The same turns and mirrors carry the whole set onto itself, and each row onto the other rows of its family. Which rows share a family with each named row? Give them in list order.
These 36 rows form 9 families of 4 rows each.
Leb: [-22  15 -12  29  23  13  12  25]
tofe: [ -2  -7  36  17 -15  -5  37 -10]
ker: [ -2 -14  38 -15   0  15  34 -19]
gev: [-22   9  18 -29   2 -19  14   6]
Sele: [-19  23  11 -16  -3 -21   7   6]
Vab: [  9  -9  45  -4 -14  -1  24 -10]
sar: [  8 -32  37  15  -5  -8  10  -2]
Modug: [-13  13  -9  12  32  24  -4  29]
fanu: [ -8 -10  38   1 -10  -3  17 -27]
Nam: [ -9 -28  23  19  16  40  30  -6]
Lup: [-22  17  10   9  -4 -29  15  17]
noro: [ -6 -13  17  23  18  40  16 -22]
das: [-29  -3  -9  14  34  25   6  24]
tur: [ 19 -14  12  18  21  41  24  12]
vin: [  2  -2  37  -6 -13   6  29 -22]
Nefa: [ 10 -12  23  20  17  48  23  -1]
res: [-14  15  14 -13   0 -24  -1  23]
soneg: [ -5  13  20 -19 -18 -15  12  23]
vuvo: [-2 -7 14 37 13 36 34 -1]
gol: [-29  13  10  -7   2 -23  -7   1]
Pud: [  8 -33  17  34  20  26   7   5]
nul: [ 22 -18  38  -2  -9   4  29   0]
robol: [-34   3   8 -10   5 -22   4  22]
poge: [ 14  -9  38  -4 -17  21  33   0]
Bebat: [-21  23 -16   6  27  22   3  16]
nilak: [ -8 -13  -3  25  27   4 -12  27]
Diz: [-26  13  -9 -10  33  15   6  22]
fadim: [ 8 -3  8 14 14 51 23 16]
vemo: [  0   8 -12   7  27  13   2  39]
Sulod: [-10  19 -10   0  13  17   3  39]
sir: [-27  10 -10  16  31  21  -7   8]
zom: [  1   6  15 -14  -4 -25   7  27]
Feb: [  2  -2  12  16  18  48  26 -12]
Zukif: [-7 -8 10  3 30 48 27 -3]
funi: [-12 -21  40  -6  -9  -8  28  -9]
dava: [ -8 -12  15   9   2 -28  -9  20]

Same family as Modug: Vab, Nefa, res
Same family as sar: Pud, nilak, dava
Same family as funi: Nam, das, robol
Same family as nul: tur, vemo, zom
Same family as noro: fanu, gol, sir
Same family as Feb: Sele, vin, Bebat

